(in the rows, 128 means zero)
These are runs of 8 systems, one row a step. Runs of the same system follow the same rule from any start.
Fefu, run 1 (8 x 20):
[[166  77 146 129 159 153 130 109 133 131 111 130 174 157 115  74 126  68
  159 113]
 [119 130 102 126 174 181 123 119  75 138 142 181 126 136  75 125 159  91
  162 114]
 [ 61 124 111 120 171 120 164 130  67 177 102 146 110 133 101 166 127 163
  121 133]
 [ 99  91 146 156 149  35 137 109  96 139 114 116 101 105 126 117 105 139
  107 102]
 [136 144 132 158 108  75 103 152 105  71 184 123  96  73 121 124 140 123
  128 102]
 [119 181 112 104  88 131 129 172 153  97 164 129 134  91 151 159 108 189
  125 136]
 [145 129 151 110  92 118 130 123 210 149 121 124 138 141 187  98  84 164
  114 169]
 [181 103 165 141 103 155 116 138 166 127 148 112 156 157 141  73 135  71
  149 159]]
Fefu, run 2 (8 x 20):
[[101 183 154 131 107 118 132 186  93 155 141 141 143 135  93 183 147  85
  115 154]
 [103 157 153  76 148  93 157 120 134 141 110 113 182 108 152 143  85 127
   85  74]
 [137 146 153 119 129 119 112  74 142 141 178 138  76 103 167  74 135  92
   84 102]
 [119 132 128 129 113 186 161 160  97 118 178  60 103 109 151 128 173 131
  122 149]
 [134  85  95 104 150 155 157 108 152  98  98  90 148 117 160 109 103 199
  146 105]
 [158  81 105 168 123 132  92  90 156 126 122 163  73 151 124  78 135 140
  159 157]
 [131 112 121 169 112 141 127 194 102 122 116 120 143 154  76 167 154 122
  176 176]
 [121 134 117 105 149  92 124 136 143 123  70 170 195 135  95 161  83 143
  144  93]]
bibir, run 3:
[[132  89 109 116 173 141 153 146  90  93 113 113 190 118  94 120 115 128
  171  81]
 [ 99 111 120 125 181 144 148 143  65 157 156 186 142 123  81 100 121 112
  160 130]
 [ 95  90 115 137 145 124 168 178  96 149 131 134 140 127 111 127  99 190
  168 176]
 [125  90 115 125 155  82 138 142 121  92 134 146 163  89 118  97  72 175
  163  96]
 [109 142 140 122 145 111 129 159  93 125 211 177 126  74 117  88 104 130
  147 121]
 [106 140 126 104 122 158 169 187 120 118 180 109 151  96 151 124 107 182
  143 155]
 [141 101 120  96 155 158 159 128 130  85 154  98 177  90 153  82 103 152
  151  83]
 [125 109 138 129 163 170 152 151  70 122 192 124 142 103 106  83 147  85
  155 117]]
vul, run 4:
[[111 145 120 159 126 114 111 113  93 144  89 114  81 154 100 188 183  91
   99 122]
 [126 153  98 142 135  89  84  86 115 101 103 159  92 119  95 162 152 114
  112  69]
 [130 151 120 160 104  84  81 100 134 118 161 163  45 107 136 120 145 134
  112 126]
 [145 121 100 167  92 115 107 124 137  77 132  82  61 111 151 141 167 161
  127 128]
 [185 125 103 135  91 124  81 100 200  67 108 119 118 129 153 119 131 147
  137 106]
 [167 140 138 138  74 142  92 113 207 140 119 135 104 164 162 116 137 120
  119 174]
 [147 136 124 137  96 155 122 119 164 141  68  86 119 185 142 172 166 112
  108 155]
 [147 150 125 124 127 121  96  81 157 139  58 146 140 171 113 161 142  80
  104  99]]
pegil, run 5, 8 rows:
[[133 126 150 105 153 121 131  89 130 126 188 139 120  82 163  56 107 108
  108  88]
 [144 137 112 144 117 196 123 155  90  99 177 105  99 127 112 132 194 101
  152 139]
 [163 143 116 119  96 136 108 157 180  99  73 127 190 163 118 172 116 129
  151 134]
 [127 118 158  90 153 132 144  77 171 185 111 152 150 145 166  79  84 120
  103 125]
 [114  88 142 164 155 145 147 118  62 158 145  96  79 139 116 103 179  82
  123 140]
 [125 137  96 156 124 100  98 148 104  97  77 146 133 142  67 194 147 130
  151 113]
 [100 164 117  92 125 103 126 105 178 161 103 172 122 125 159 144  79 188
  100 133]
 [111 100 160 145 127 100 160 128 109 144 174  68  82  97 174  85 129 135
   98 139]]
ganal, run 6:
[[136  99  93 149 130 203 140 137  96 109 158  98  85 133 126 114 181 140
  162 154]
 [153  66 106 152 134 141 133 147 134 106  71  99 164 169 108 127 123 150
  181 149]
 [124  79 152 147 160  93 128 119 118 173 119 180 141 152  99  76  97 104
  157 152]
 [115 144 161 174 101  76 113 186  96 141 172 147 108 116 100 136 135 102
  132 170]
 [127 175 134 118 102  71 113 171 151  95 114 140 177 105 114 178  95 140
  125 102]
 [102 179 144  73 137 113 134 102 164 163 140 172 142 106 163 122  81 145
   85 102]
 [110 166 146 109 115 155 151 119 121 141 165  73  90 106 179 132 159 116
   75 123]
 [150 122  96 109 141 180 137 113 122  69 116  66 144 112 139 142 159 129
  136  66]]
bibir, run 7 (8 x 20):
[[128  91 114 178 130  95 113  90 106 124  79  91  67 151 119 151 171 115
  112 114]
 [127 155  91 152 116 100  82 110 122 106  88 159  86 138  86 189 160 129
  124 110]
 [133 161  93 126 104 135  84  93 178 142 106 194  84 151 129 150 131 161
  124 151]
 [171 120 133 149  80 112  87 105 206 123 124 135  92 146 165  96 122 140
  124 164]
 [179 157 157 140  74  95  85 136 183  98 135 113 140 131 144 127 132  76
  112 121]
 [139 197 164  95  99 136 117 130 164 150 125 131 156 145 147 158 135  71
   81 122]
 [122 138 155 106 125 151 151  92 157 179  94  85 123 161 176 134 140 103
   74 139]
 [131  97 142 153 135 104 132  87 115 136  79  57 101 153 139 139 164  87
   93 103]]
Gat, run 8, 8 rows:
[[125 167  96 117 139 142 104 160  99  92 155 196 152 101  75 151 129 130
  167 103]
 [101 157 109  87 136 117 136 103 160 132 139 158 113  94 171 124  87 201
  107 110]
 [115  88 160 138 134 100 175 142 108 129 151  46 126  99 172  98 118 139
  105 123]
 [155 101 115 156 121 178 132 176  94  81 162  96 137 124  99 119 168 108
  181 143]
 [142 162  93 109  99 185 109 136 182 129 127 176 124 149 133 141 127 173
  150 174]
 [123 107 160 114 120 100 148 113 183 178  82 110 150 158 171 114  83 150
  105 158]
 [139  77 166 145 157 123 146 141  93 146 124 109 171 148 102  88 129  57
  149 128]
 [121 170 113 115 142 159 106 153 100 136 156 210 145 127  73 140 141  97
  160 129]]
Tebur, run 9:
[[157 181 142 116  87 122  92 151 175 100 188 171 136  96 144 108 113 119
  130 131]
 [154 170 155  99  76 141 126 155 203 120 135 104 164 129 176 136 108 132
  107 150]
 [157 153 145 103 107 146 125 102 175 119  88  78 158 150 163 149 145  85
   89  97]
 [127 153 128 128 121 172 123 101 125 158  91 107 106 174 125 168 184  77
   98 132]
 [102 110 104 148 138 134 139 122 107 164  57 117 105 180 101 182 153 145
  129 157]
 [110  80 101 165 160  76 116  89  99 130  74 141  85 138  98 137 132 149
  137 108]
 [110 115 119 178 133  71 104 129  88 120 158 165  63 101  97 117 136 142
  141 132]
 [127 139 125 149  99  68 108 182 132  97 164 169 134  94 108 129  96 166
  160 147]]
Tebur, run 10:
[[126 137 148 146 101  46 108 164 156 135 111 173 155 130 108 143  79 142
  140 151]
 [129 172 152 111 112  56 100 105 176 130 133 167 132 103 151 121  86 124
   91  93]
 [112 208 151 111  86 110 118 143 146 134 160 119 108 104 162 166 137 120
   78 126]
 [127 184 106  99  97 143 122 149 153  98  91 100 150 131 138 203 141 150
  107 110]
 [151 147  86 119 117 163 101  71 168 102  79 118  97 151 145 157 162 142
  115 100]
 [142 105 109 175 101 144 112 109 131 124 105  90  55 160 137 144 184 133
  122 162]
 [150  85 114 189 113  91 105 145 118 101  81 109 121 160  86 153 151 119
  160 144]
 [150 108 127 165 126  75  75 104 142 132 105 197 109 147  89 112 122 102
  148 131]]
vul, run 11 (8 x 20):
[[110 137 120 145 136 144 114 112 102 155 188 182  54 117 119  97 151 126
  134 157]
 [108  86  80 154 139 129 147 130  97  97 110  87  82 119 125 151 147 200
  149 130]
 [167  88 116 144 128  78  98 111 174  82 105 150 152 119 126  89  83 156
  161 100]
 [153 137 157 155  76 120 109 174 166 139 164 147 125 142 135 107 121 120
  148 203]
 [127 151 122 113  98 151 148 171 142 117  88  74 164 149 138 197 137 152
  122 143]
 [139 156 154  87 134 102 119  95 175 142  86 139 181 136 150 134  94  95
   92  82]
 [123 152 174 133 125 139 128 122 108 181 166 130 103 140 134 112 162  49
   91 146]
 [106 142  87 119 158 179 142 118  69 111 118 101 107 126 108 174 184 122
  124  91]]
riz, run 12:
[[134  99  92 120 154 124 121  93 150 123  42 147 158 162 108 149 110 160
  149 100]
 [118 117 107 131 147 123 111  51 137 151 123 155  50 128 148  99 137 146
  105 111]
 [117 126 123 185 117  74 104 131  83 115 119 114  71 125  93 165 171 103
  118 120]
 [141 164 112 118 118  79  89 125 155  93  81 168 166 123 101 174 104 133
  132  81]
 [134 173 147 100 108 113 104  73 189 154 123 143  98 132 178 124 122 112
   69 116]
 [142 111 166 162 110  88 126 122 116 117 122  49 110 132 145 129 163  72
   91 108]
 [165 126 121 109 151 137 111 115 129  85  97 127 188 131 102 135 133  80
  144  58]
 [136 147 121  97 145 188 123  72 155 171  93 153 117 174 139 129 148  98
  107 128]]
ganal, run 13, 8 rows:
[[150 106 145 142 131  90 129 125 117  77 112  53 152 108 138 129 137  94
  115  67]
 [152 134 102 108 148 156 103 101 145  96 171 194 127  96 125  75 113 136
  161  97]
 [141 137 135 131  81 172 133 152 174 152 139 111 107 157 163 127 138 151
  130 207]
 [150 105 155 133 134 114 133 126 132 129  71  81 182 168 120 144 136  66
  117 106]
 [120 141 117 121 168 146 112 112  85 140 160 204 125 119  80 106 136  89
  151 102]
 [100 159 105 140  96 150 134 178 116 136 140 134 101 133 118 179 145 178
  138 190]
 [113 106 135 121 141  76 150 123 140 137  52  88 171 145 135 163  97 148
  109 103]
 [106 118 142 121 173 100 133  84  93 150 169 163  98  91 129  72 114 108
  112  90]]
riz, run 14, 8 rows:
[[140 116 167 145 114  69 107 113 156 144 172 163 103 105 152  58  91 117
  122 143]
 [117 143 183 143 127  77 129 168  89 150 167 138 152 112 106 118 124  59
  118 130]
 [107 158 156  82 148 124 160 158 124 159 106 135 213 133 119 156  89 113
  116 112]
 [ 98 131 136  76 156 168 177 101 127 164 124  90 137 121 179 115 113 151
   89 115]
 [114 101 107 132 148 174 165 132  72 106 146  55 101 112 138 132 171 139
  129 114]
 [139 128  67 128 133 188 121 148 111  73 121 133 139 130  94 158 157 159
  180 117]
 [148 138  90 130 100 168 103 117 182 130 118 170  92 153 139 129 132 179
  150 175]
 [149  90 138 183  93  75 105 132 151 123 145 126  78 131 143  91 121 148
  144 179]]
Gat, run 15:
[[149 108 165 154 116  49  92 103 169 148 123 164 122 136 136  83  90 103
  120 134]
 [157 145 174 133 122  91  96 121 132 120 167 147 144 107 124  87 125  44
  116  94]
 [139 206 135  94 113 131 104 140 133  97 163 148 157  96 124 152 136  85
  109  78]
 [119 179 113  75 129 142 143 116 142  99 119  95 155  98 161 167 121 153
   93  71]
 [107 115 113 106 151 170 179 117  99 122 109  47 123 121 156 146 153 150
  107 101]
 [109 102  94 150 138 181 156 144  79 128 108  84  99 152 110 163 178 151
  149 155]
 [123  95  86 159 121 141 119 126 137 141  83 151  90 165 106 146 136 181
  162 180]
 [135  78 136 163 125  85 110  96 157 171  99 158  91 162 132  90 106 139
  134 170]]
pegil, run 16 (8 x 20):
[[156  83 141 160 130  98 121 172 112  83 159 128 165 107  99  85 111 111
  181 122]
 [135 156 118 105 135 164 110 153 138 137 164 218 158 125  96 108 107 128
  172 144]
 [114 129 160 124 109 154 160 187 135 181 146 123 152 157 137 126 114 133
  139 206]
 [122  97 168 135 152  82 150 169  97 142 123 122 197 128 100 113  95  88
  142 118]
 [ 89 147 112 101 178 150 146 137  74 157 146 195 147 115  82 134 116 127
  148 112]
 [ 85 123 111 124 130 147 175 186  95 151 121 108 133 135 120 166 125 192
  145 178]
 [123  82 134 131 145  68 150 153 124 109 113 117 176 105 122 112  70 172
  155 111]
 [115 114 112 116 162 139 133 123 105 125 184 185 120  88 120  71 103 158
  165 118]]

Name the system that made each run.
run 17, 2 rows:
[[ 96 110 116 126 192 124 141 113  54 144 138 166 128 112  83 113 132 107
  140  87]
 [ 87 138  81 135 133 155 143 161  90 132 117 140  99 130  97 182 147 191
  151 163]]

pegil
run 18, 2 rows:
[[123 113 148 158 104 122 141 142 125 160  79  71 115 178 131 168 166 103
  107 170]
 [123 112 113 151 151  91 113 109 106 135  51 141 135 162  77 171 140  99
  128 102]]

Tebur
run 19:
[[116 127 132  99 137 118 132 100 168 157 152 175 116 106 169  76  77 182
  123 139]
 [136  93 152 167 116 135 142 158  96 124 196  89  89 110 138  80 154 105
  142 165]]

pegil
run 20:
[[ 97 112  74 141 151 146 134 117  97 131 138 158  68 117 113 133 140 200
  151 143]
 [153  95  80 151 118 131 105 131 146  73 139 148 104 111 121 104 118 194
  178 136]]

bibir
run 21, 2 rows:
[[149  91 132 144 110 148 139 132 155 129  63  60 145 184 144 150 146 123
  132 156]
 [147 116 134 140 148  89  97  91 127 124  73 144 150 151  95 134 131  66
  123  76]]

bibir
run 22 (2 x 20):
[[ 98 180 127 103 135  96 140 131 107 127  91 112 154 116 119 199 129 122
   85  74]
 [109 111  84 116 175 141 149  95  80  98 101  97 116 107 119 147 149 150
  122  58]]

Gat
run 23 (2 x 20):
[[161  91 117 149 116 203 134 153 130 112 153 103 125 151 125  96 163 117
  177 171]
 [131  94  90 115 159 176 145 138 125 124  84 147 181 157  96 132 113 162
  183 132]]

Fefu
run 24:
[[169 116 130 132  83 170 124 149 192 109 145 100 134 138 169  98 126 155
  149 178]
 [163 113 159 119  98 167 134 143 187 151 109 105 172 173 155 103 118 107
  137 176]]

Gat
run 25, 2 rows:
[[141  88 158 156 137  46 120  98 127 114 111  87 121 114 139 101 116  99
  101  83]
 [135 157 136 111 158 124 107 100 101 116 134 158 150 116  98 132 145  55
  113  57]]

riz
run 26:
[[131 138 104 118 137 174 135 118  99  81 185  93  93  82 145 113 167 132
  125  87]
 [143 129  88 120 132 221 135 143 106  90 152 105 123 129 118 135 180 131
  162 125]]

bibir
run 27:
[[111 171 106  98 113 169 140 141 146 137  74 109 146 157 134 206 144 154
  110 137]
 [ 95 109 120 103 184 139 158  74 101 169  74 122 131 148 127 138 127 125
  104  92]]

ganal
run 28, 2 rows:
[[173  88 118 155  92 140 117 159 176  94 124 109 142 145 139 104 121 158
  174 175]
 [163  98 171 134 123 103 110 126 170 157 100 147 180 169 125  90  98  76
  141 147]]

ganal
run 29:
[[150  88 158 145 135  93 111 106 155 164  80 154 160 178 113 100 106  82
  139 140]
 [119 149 145 155 115 127 118 177  92 159 125 151 140 163  73 168 157  76
  142 169]]

vul
run 30 (2 x 20):
[[142 126  95 105 129 226 144 150 141 124 136 138 152 151 127 119 137 157
  172 164]
 [169  65 131 134 145 156 130 126 151 119 112 129 178 156 122  67 108 112
  180 135]]

bibir
run 31 (2 x 20):
[[129 147 134 151  90 122 124 198 115  98 192 121 116  96 125 130 139 146
  151 166]
 [132 152 108  92 108 134 145 152 163  82 119  87 164 100 163 157 103 193
  126 108]]

vul
